In the data rows, the value 128 means zero.
Each row has a hidden score. How much does it go up from the first row of each pair to the second? 20 means little or no change, 40 a big rise and 0 a big fall. The score is a weighted sum of the row's numbers plus the product of two more (or one squared), each taken from its middle value.
[150 112  80  61  86  64 118 166  76  64 119  48 173 184 113 122 114]
[128 119 205 133 126 138 167 125 125  98 141 148 160 139  97  97 159] -> 27
[157 121 125 114 156 127  96 115 133 148 127 154  93 156 111 133 108]
[103 169 196 109  91 134 116 146 115 132 138 109 112 106 116 132 133] -> 14
[190 187 101  92  90  85 119 180 117 104  78  56  69 162  65  90 104]
[ 42 167 180 210 155 167 141  91 136 201 158 187 118 120 123 172 180] -> 25
[186 188  56  73  79  91  65 137  83 113  77  67 148 169  92 132 130]
[117 190 169 114 119 161 125 115 102 126 110 151 151 127  69 139 138] -> 24
[123 172 136  66  36 128 106 222 118 178 114  81  78 118 117 127  85]
[195 171  57  74 119  24 110 167  90  24 103  98 230 189  47  83 109] -> 32
[142 141  96  75  89 134 127 107 193  97 159  61  88 221 135  73 139]
[110 104 153 130  95 166  80 157 142 137 123  87 114 148 174 140 179] -> 14
[159 187  93  98  60  94  96 171 113  56  83  49 142 194 103  72  75]
[224 154  83  79  78 160 126 202 122 123  96  37  23 102  71 105  47] -> 21
[142 136  94 121  73  84 106  73  76 128 130  78 129 157 130 118 155]
[247  65  32  58 156  62  71 132 102 123  98  96 152 165 117 123 113] -> 14
[163 198 119  70  78  88  87 145 104 126 119  63 147 168 117 114 160]
[148 118 101 125  91 106 165 141 131 185 114 108 113 162 196  99 145] -> 14
[101 182 162 192 114 186 198 114 178 148 120 166 127  69 140 158 123]
[ 79   6 136 123 154  84 134 147 108 147 128 172 135  62 205 109 127] -> 21
[115 156  91 123 135 189 129 136 105 119 167  99 115 184  79 127 134]
[106 161 109 118 159 179 112 139 142 175 152 173  94 155 120 153 135] -> 37
[152 134  84 152 159 139 138  65 151  56 142 170 121 133 100 107  90]
[123  73 138 142 106 125  73 147 178 142 204  79 136 140 171 112 185] -> 11
[131 108  91  79 135  76  43 127 164  87  92  53 103 194 116  77 136]
[125 112 153 160 166 133 127 126 163 102 112 159 157  85  62 134 144] -> 32
[ 94 127 163 138 171 157 137 138 178 134 147 163 139 112 165 127 155]
[ 71 120 207 134  72 134 167 162  88 164 132 161 112  91 155 134 131] -> 25
[111  40 123 116 147 130 136 174 138 178 124 142 159 132 187 154 147]
[151 166 133 111 154 153 104 180 162  97 118  96 152 147 101 103  82] -> 24
[181 220 111  94  56   0 125 175  64 111  74  38 108  93  19 160 158]
[112 130 134 140 163 146  68 150 147  98  89 141 136  99 119 123 114] -> 9
[ 81 141 147 178 137  90  96  91 124 133 147 151 144 128 165 141 191]
[180 127  92 154 235  67 109  71 155 105 132 106 228 120 107 125 222] -> 21
[181 143 109 129 113 109 111 134 125 120 101 131 116 147 128 127  82]
[ 58 125 148 143 132 147 115 124  91 146 140 114 158 119 180 162 156] -> 17
[147 179 134 147 117 160 148  69 142 110  81 127  95 106 109  81 132]
[110  74  66 101 155 129 117 125 138 161 218 139 189 152 181 178 174] -> 24
[184 160 135 108 158  79  62 121 146 118 118 118 136 154 121 109 126]
[192 134 109  56  11  96 134 174 109  84  82  83  86 174 137 105  64] -> 23
[101  99 203 161 157 197  96 120 136 141 183 130 145  60 183 123 135]
[132 149 101 120 106 164 185  96 117 179 143 170  78 120 156 139 106] -> 28
[168 250 140 116  85  75 103 157 145 133 114  87 132 158  37  95 125]
[101 132 132  90 105 159 121 167 146 141 117 120  97  96 153 115 124] -> 14
[126 152 130 100 122  64 119  98 131 132 147 138 140 144 113 135 167]
[ 78  77 134 108 126 150 100 130 134 132 136 135 161  79 182  94  93] -> 15
[107 159 130 146 144 151 117 139 157 149 172 160 141 142 127 132 152]
[176 180 141 128  86 133 176 106 138 100 122 104 132 127 103 135  60] -> 18
[ 93 123 114  81 103 180 139 139 162 170 122 117  89 132  99 109 107]
[195  95  76  51 152  64 107 168 133 107  83  67 193 182  47  89 112] -> 20
[110  96 102 112 134  38 106 108  76 111 137  76 185 161 176 173 221]
[ 93  76 194 158 124 112 131 140 103 172 154 122 118 135 170 125 170] -> 18
[138 132  81 109 206  39 114 146 170 104 126  98 223  79  82 110 166]
[227  65  40  88 113  40 123 166  57 100  42  14  69 133 155 122 114] -> 11
[144 166 127 152 197  92 100 147 103 205 144 129 154  68 125 171 161]
[114 207 150 152 215 107 103 143 134  87  83 163 179  95  77 134 137] -> 18
[ 59 109 168 163 131 226 119 100 142 175 166 126 110  84 157 126  86]
[113 140 135 156 119 137  82 134 157 110 151 132  78 163 185 155 137] -> 27
[110 153 122 125 129 177 157 124 106 138 117 102 149  97  78 152 104]
[119 160  73  83 164 158 110 141 114 108 105  90 123 155 114 158 126] -> 24
[159  80 126 108 134 108 139 119 158 181 101  85 120  80 123  87 146]
[110 127 172 171 151 175 173 133 124 151 145 221 127 135 148 121  94] -> 24
[103 107 153 172 151 170 160  81 138 166 185 174 136  68 215 151 187]
[183 114  23  14  22  12 107 176 129  96 145  20 112 212  71  66  85] -> 28
[166  83 124 147 161 158 117 103 124 127  92 125  52 134 204 122  99]
[154 181 103 126 148 149 119 120 142  78 148 136 148 135  76 109  89] -> 36
[132 112 133 128 110 164 153 103 109 155 124 168 128  94 163 108 136]
[219 156  29  36  93  36 119 180  84  18  72  10 169 147  37  67  87] -> 31
[189 155  62  39  96  84  79 170 108  38  53  64 108 121 103  86  93]
[109 163  93 109  67  87  99 148  80  84 103 125 151 133 123 115 160] -> 27
[ 72 147 124 121  86  74 112 192  68 125  98 128 125  74 118 126  89]
[119 176  95 147 113  74 135 116 155 117  97 170 151 164 146 120 201] -> 17
[174  98 141  59 140  76  97 124 167  92 100  97 207 181  78  88 123]
[140  88 106  89  90  89 189 132  88 148  82 109 152 131 134 117 123] -> 23
[101 218 200 151  47 124 159  70  59 122  79  92  45 102 119 119 143]
[170 239 144 133 136 145 130 107 133  98  72 114 100  67  54 143 171] -> 20
[161 113  79  56 142  55 126 177  36  75 100  62 170 194 128 128 106]
[130 128 222 236 155 152 135  85 155 253 141 177  65  72 221 147 159] -> 11
[119 100 124 132 125 150  93 102 199 140 182 143 215 130 102 153 114]
[ 90 163 116 138 149 136 181 112 127 153 136 181  83  54 166 141 130] -> 22
[147 128 149 118 174 116 153  87 104 132 122  97 103 131 101 113 112]
[ 69 108  99 155 149 135 109 151 160 117 135 149 150 110 157 125 136] -> 22
[ 89 150 127 122 148 174 143 129 157 147 162 132 108  99 102  88 147]
[ 86 122 143 111 127 183 120  95 133 165 145 168 127 140 115 162 121] -> 17
[ 86  48 119 146 178 144 134 183 149 143 175 120 187 171 139 164 166]
[ 89  30 138 121 113 156 181  64 112 139 130 119 130 176 215 110 141] -> 23
[137 169 136 129 127 138 143 140 160 142 127  92 151 117 131 145 145]
[175 153  88  74 127 126  78 200 115  90 108  74 115 123  87 137  95] -> 28
[ 60  56 154 164 106 166 147 152 115 139 152 167 139 128 184 156 147]
[182 215 121  91 111 160 159 113  78 122 117 138 110 113  81 159  81] -> 25
[125 191 113 121 137 162 109 118 143  91 105 120 108  77  80 142  99]
[166 137  88 109 165 144 119 175 108 111  84 124 121 143 105 112 127] -> 19
[161 168 109 110 128 113 130 111 154  89  99 151 149 140 111 123 107]
[ 82 168 122 166 170 115  91 111 140 133 151 148  88 150  91 139 166] -> 39
[ 98  98 152 159 175 124 116 150 152 162 118 143 130  93 114 157 126]
[120  33 202 205 106 185 236 109 144 196 150 138  68  89 214  95 128] -> 27
[149 120 149 136 133  98 130 103 117 149 118 152 141  96 129 103 108]
[203  86 103  71 146 126 120 138 163 132 145 120 163 169 147 118  76] -> 14
[129 112 105 130 120 142  97 175 127 147 143 120 142 124 145 146 127]
[ 76 131 127 152 143 136 145 136  93  92 145 187 162 135 106 175 161] -> 29
[103  60 132  79 152 116  84 134 107 130 142  72 142 140 164 117  98]
[ 94 148 150 130 126 134  70 167 126 147 138 159 150 103 104 144 119] -> 31
[112 169 102 110  84 144 165  80 111  64 144 117 157 128 119 118 172]
[115  69 131 108 130 120 135 133 153 142 118  79 155  92 173 149 152] -> 3
[187 147 123  84 119  78 139 126 154  31  87  94 119 121  81 132 116]
[144 154 123 154 120 184 105 174 154 104  79 147 121  94  88 137  48] -> 14
[173  98 127 132 153  64 151 111  90 134 110 102 127 127 154 149 132]
[ 35 147 212 213 143 156 116  98 115 162 159 183 150  92 141 180 145] -> 24
[ 80 130  77  84 172 141  72 144 155 117 205 101 161 131 131 173 145]
[138 138 110 114 109 108 107 119  71 138  94 110 145 141 126 116 126] -> 6
[120 100 122 164 133 153 124 111 140 105 137 151 104 137 171 135 117]
[ 77 131 182 155 128 189 174 141 144 196 178 153 124 115 117 195 141] -> 24
[ 92 149 114 171 160 121 120 124 125  95 120 166 165 118 111 123 120]
[ 88 142 155 180 174 123  90 122  99 201 136 185 149  52 170 188 220] -> 18
[124 108  45  65  93  87 122 180  68  87 122  70 134 166 139 122 121]
[128 141 131 155 162 114 101 110 139 106 108 182  88 106 132 158 136] -> 23
[181 105 149 135 136  87 101 107 121  92 139 118 169 141  78 116 147]
[143 142 166 123 100 116 118 108  83 155 134 105  76 110 138 137 138] -> 7
[142 148  83 110 137 137 117 141 101 134  94  78 130 152 110  98 132]
[129  40 106 126 143 118 115 108 187 125 143 158 186 131 124 164 106] -> 27
[ 66 137 152 140 122 141 163 109 141 120 139 158 125  82 146 125  81]
[108 212 171 151 141 144  90 152  90 149  77 118 141 134  38 141 152] -> 20
[222 116  81  12  54  92 116 185  76  29  56  10 107 157  80  68  50]
[187 156 111  92 120  39 148 147  73  88  83  98 155 151 107 125 138] -> 13
[ 99 133 126 142 137  67 141 155 102 154 150 141 202 135 142 162 129]
[141 130 163 157 129 148 164  81 160 114 133 124 106 102 160 130 100] -> 17
[102  87 103 163 148 132 111 114 113 111 168 118 189  99 136 165 152]
[125 112 117 122  98  76 116 166  76 171 134 117 118  68 231 127 172] -> 10
[120 105 113 143 196  75  67 100 166 129 169 181 201 121 118 164 184]
[146 169 118  91 105 142 136 109 132  49  84 119  77 145  70 112  48] -> 18
[152 139  67  95  83  84 115 170  87  51  68  57 168 222  86 104 128]
[116 134 165 116 121 154 119 128 121 152 142 132 115 111 148 146  69] -> 15
[140 100 151 138 121 134 152 116 171 182 117 155 167  90 142 138 150]
[136 124 135  82 134 116  87 186 101 120 150 149 151 160 118 122 127] -> 24
[123 175 135 180 168 132  76  87  91 137  98 174 206  81 121 168 182]
[150 108 132 145 103 172 103 101 135 189  96  99  68 133 150 114 147] -> 10
[127 150  88 135 126 107  89  74 132 103 103 115 185 116 136 131 184]
[102 122 139 160 113 123 134 117 133 114 125 158 177 165 135 150 130] -> 19
[176 120  72  91 148  39 101 143 123  85  94 124 168 172 112 109 170]
[117 113 125 156 173 149 147  74 165 138 175 165 138 143 163 157 175] -> 19
[172 161 125  92  74 120 127 156  94 103  73 113 103 177 103  71 102]
[102 126 122 150  96 121 105 148  51 155 138 183 139 171 153 140 168] -> 25
[141 133 156 107   9 163 168 122 163 130 116 100  50 172 141 116  62]
[185 128 137 145  95 153 165 114 108 124 123 147  35 106 193  84  57] -> 19
[100  88 168 188 165 144 182 136 186 181 148 168 130  92 181 159 132]
[113 137 124 144  79 134 164 134 115 102  99 102 122 112 133 151  71] -> 28
[150  83 147 133 140  61 173 143  51 138  96 161  53 142 164 105  74]
[104 101 143 206 114 150 140  77 151 168 209 144 122 132 170 137 168] -> 21
[136 158 119 122  99 129 123 193 160 118 135 134 125  97 148 110  87]
[ 85 174 126 130 122 164 161 116 137 117 141 126 175 189  94 115 169] -> 22
[112  88 129 148 203  75  71 125 135 117 137 182 175  88 145 123 159]
[ 75 149 154 154 173 163 162 110 111 130  79 151 123  79 109 199  86] -> 16
[155 157 164 126  91 129 131 164 116  69  80  90 116 120  51  88  97]
[108 145 107 154 147 124 133 142 143 117 108 163 180 120 127 141 119] -> 12
[187  86  96 109  85 120 130 173 111 119  89 101  88 188 158 123  90]
[ 73 149 158 148 124 178 128  92 110 124 179 162 127 118 182 171 208] -> 27
[104  75 179 162  81 127 148 112  80 158 151 109 113 131 179 142 174]
[134  98 107 151 151 191 107 106 146 139 115 134  94 145 118 169 154] -> 13
[119  90 169 102 121 179 138 102 145 170 223 134 101 128 153 126 145]
[110 135 149 111  55 129 132 122 107 139 130 170  85 119 156  93  47] -> 20
[130 169 168 135 134 175  92 132 142  97 154 136 156 103 102 133 121]
[ 56 189 175 178 100 130 178  65 138 157 143 135  69 103 148 173 188] -> 17
[ 41 158 170 163 145 167 160 125 139 134 142 153 147  90 123 172 120]
[ 95  19 107 117 171 129  88 128 128 114 170 158 122 146 192  79 123] -> 20
[215 160  50  63 135  44  97 164 121  96 114  54 163 162  68 120 115]
[198 142  70  80 114  59  88 172  86  79 154  78 134 159 183 148 151] -> 19
[134 104 132  97 161  55 164 113  92 135 170  97 178  73 156 155 202]
[194 133 110 137 160 135 102 134 135  74 129 134 124 127 101 120 139] -> 17
[128 177 133 106  46 142 129 168  83  86 113  94  71 117  76  97  88]
[107  97  98 146 158  67 131  77 162 133 131 165 167 114 185 165 171] -> 11
[204 142 134  69 114 133 121 115 153 110  79 131 118 132  77 114  78]
[111 130 138 107 162 153 153  91 158 166 123 137 134 145  74 102 126] -> 20
[123  79 174  99 104 138 126 170 131 171  94 134 103 105 148  96 104]
[162 161 123  97 108  86 119 149 123  37  70 101 174 174  83 108 164] -> 31
[197   0  94  61 178  74 110 120 154 122 146  92 194 137 197 141 106]
[145 202 182 136 121 110 131 130 143 113  91 127 114 114  71 147 172] -> 23
[193 108  85  94  80 133 164 110 137  81  71  73 108 175 123  93 137]
[121 100 135 174 172 116 103 145 118 110 160 162 145 115  82 102 141] -> 22
[219 194  88 137 155  56  93 156 128  39  83  87 202 194  62 135  95]
[171 122 113  68  96 187 135 146 146 159 196  94  87 171 145 148 116] -> 23
[175 151  98 119 160 140 104  89 119  47 122 141 128 168  83 107 123]
[ 77 155 129 118 197 167  99 138 166 128 141 100 143 123  87 135  89] -> 20
[121 142 114 143 206  98  73 152 124  91 134 167 207  91  78 160 143]
[118 161 201 134 160 180 143 110  74 168 150 107  94 119 114 186 186] -> 13
[148  97  96 138 180  96 160 132 124 131 136 137 146 125 194 130 141]
[ 85 176 233 190  44 172 194  91 126 156 118 141  36  69 153 134  65] -> 24
[201 161  38  29 110  44  77 204  80  22  50   9 178 150  32  30  67]
[ 90  41 106 112 184 129 134 109 127 110 157 144 136 146 189  78 146] -> 12
[106 115 181 153 165 129 102 113 114 151 147 158 123 111 135 153 108]
[108 159 136 182 125 158 121 117 106 141 158 139 157 113 139 125 168] -> 22
[ 52  82 147 206 214 145 170  50 187 242 188 170 156  86 201 150 198]
[104 124 139 183 121 166 124 113 148 129 132 187 126 127 116 134 134] -> 29
[133 114 140 115 132 109  95 110 155 131 122 129 161 121 117 152 126]
[105 163 205 166 104 153 183 119 107 181 116 147 114  81 183 154 173] -> 17
[153 159 101 101  83 113 141 100 131 100  80  99  89 147 125 146 109]
[ 83 150 165 114 115 155 144  58 156 118 149 166 136  97 125 158  95] -> 26
[141 112 117 136  96 193 160 107 109 125 168 160  97 114 149 113  82]
[124  85 108 118  87  43 142 132 140 110 144 113 144 115 144 130  62] -> 20
[106 133 139 136 209 102 126  49 191 173 133 147 138 135 121 141 153]
[131  74 132 122 175  52  90 145 106 172 147 153 180  95 141 124 153] -> 22
[127 142 123 114 121 122 152 107 133 123  95 116 119 128 103 116 104]
[ 88 134 136 181 144 200 168  88 156 195 172 184 113 112 125 140 133] -> 25
[121 110 155 171 119 124 171 147 137 153 121 152 131  79 140 174 176]
[191  68  93 124 102  60 160 165 161  98 120 129 184 150 134 143 102] -> 28
[205 152  47  38 149  79  95 181  90  63  97  20 179 198  50  89 115]
[154 196 148 156 108 168 176 134  89 139  86 141 111  81  96 118 133] -> 23
[114 149 130 168 102 144 137  96 103 134 124 134 114 133  82 125 115]
[112   8  91 102 133 135 113 153  98 138 131 164 148 143 173 113 147] -> 17
[203 113  79  61 172  69  78 176 101  96 134  84 134 219 130  83 145]
[157 101  89  71 118 125 127 154 180 124 175 123 145 178 114 120  82] -> 18
[132 107 135 115 181 118 107 149 117 115 127 156 152 100  77 138 115]
[167 153  72  72 126  85 152 189 120  99 102  68 144 145 131  94  67] -> 13
[164 133 116 107 180  95 110 157 133  74 118 101 187 160  56 117 167]
[ 49 155 116 163 127 126 131 155 122  84 107 134 149 131  67 105 129] -> 22
[133  98 172 162  87 125 168  81 128 108  75 112  98 116 180  69 106]
[ 93 127 111 130 173 159 145 119 156 176 158 162 159 109 121 132 118] -> 15
[186 137   0  88 156   0  35 138  74  11  91  69 223 229  93 115 177]
[129 100 118 152 116  83 110 145 104  87 120 115 123 106 197 136 112] -> 14
[ 49 129 143 172 158 112 117 101 135 125 157 171 143  87 144 129 159]
[111  88 152 101 118 136 145 146 173 141 165 109 102 124 172  96 134] -> 13
[115 144 149 173 143 139 142  90 169 133  82 146  77 100 108 135  73]
[ 90 110 100 172 142 171 116  88 121 111 157 180 138 103 123 167 176] -> 31
[212 115  97  89 162 108 122 156 160  53  82 121 202 133  81  93 117]
[128 150 138 126 118 180 139 111 137 174 120 112  74  81  85 158 143] -> 13
[ 78 124 179 177 119 162 132 121  95 154 181 192 131 130 144 152 117]
[101  96 164 132  99 142 138 167 141 164 180 128  80 186 136 105 134] -> 18
[195 106  34  97 151  30  48 140 100  84 104  57 233 191  84  72 137]
[100 156 155 137 166 135 146 134 142 172 141 160 133  82 157 150 125] -> 17
[154 147 157 155 128 105 175  61  76 128  69 190 104  51 124 115 104]
[216 169 116 114  89 103 167 118 178 109 109 140 119 177 138 102 100] -> 10
[111 103 163 176 119 141 161 142 117 134 120 147 124 141 145 122 148]
[111 147 187 155 179  65  81 146 102 158 175 139 187  65 180 159 196] -> 19
[158 113 114  88 127 151 146  99 179 169 184 110 150 173 136 121 152]
[ 65 118 136 141  88 172 146 113  99 156 123 139 179 181 102 144  80] -> 24
[163 145  95 101 101 118 128 135  73  75 153  83 148 142 131 124 163]
[ 78 134 158 123 101 216 181 138 148 179 112 124  59 125 154 117 119] -> 8
[103 157 157 195  97 153 114 107 165 155 146 168  74 112  82 120 116]
[115  35 115 108 166  97 121 126 129 113 134 133 142 126 161 155 144] -> 13
[153 144 160 178 104 130  94 106 146 134 117 113 121 106 133 131 163]
[ 49 110 174 189 148  98 146 105 147 124 172 170 147 102 182 124 171] -> 21
[131  85 115 140  43 134 161  76 149 141 108 149 119  95 189 113 148]
[110 136 111  82 107 114 120  97 115 136 180  67 179 204 121 103 182] -> 4
[137 184 128 175 119 144 117  75 125 128 160 148 152  91 108 109 146]
[100 113 169 179  75 142 168  89 103 175 137 160  64 130 172 119 110] -> 12
[166 124  99  98  67  94 119 169 118  73  97 113  95 156 154  77 120]
[ 77 153 160 142 101 157 118  92 128 224 166 167  98 125 172 188 168] -> 23
[116  82 137 141 125  88 108 130  93  89  89 127 131 105 148  89  51]
[112 138 144 173 104 125 162 130 134 138 173 175 159 131 172 135 171] -> 23
[130 145 126 150 147 151 122 107 130 172 109 151 114 121 113 107  92]
[ 98 145 185 173 186 111  97 103 135 189 166 180 116 103  90 187 161] -> 31
[138 113 103  38  93 119  91 119 131  89 130  81 121 180  88  92 104]
[138 154 127  91 137 151 122 131 174  81  90 157  98 106  63 126  92] -> 22
[144 171 108 115  89 156 126 146 100 111  97 154  62 137 129 145 144]
[122 111 115 105 109 101 116 145 145  69 101  78 125 191 146  99 131] -> 9
[ 38  99 182 183 165 113 114  88 139  57 116 126 158 118 119 195 179]
[218 236  88 105 143  79 147 133 101  81  79  93 119 142 105  95 117] -> 20
[166 119  50  71 161 126 144 181 143  69 119  44 144 176  88 104 105]
[113 137 158 160 141 174  89  76 130 101 162 155 156 116 129 163 158] -> 24
[ 57 165 125 186 130 138 156  92 106 159 166 168 129  89 120 169 129]
[200 156  39  88 148  98 106 149 148  90 120 113 210 180 103  96 143] -> 15
[103 104 143 119 158 131 106 175 104 151 156 105 106 118 135 115  94]
[ 78 103 161 219 218 178 123 142 140 184 165 193 113  69 108 160 177] -> 26
[120 131 156 151 133 157 118 122 118 105 127 130 128  80 100 119  91]
[140  95 126 111  89 142 117 126 129 125 113 151 148 109 139 126 187] -> 25
[172 117  79  60 117 104 115 145 115  90  95  55 174 184  89  93 116]
[121 128 130 177 130 130 160 148 116 110  80 132 145  96 117 116 113] -> 21
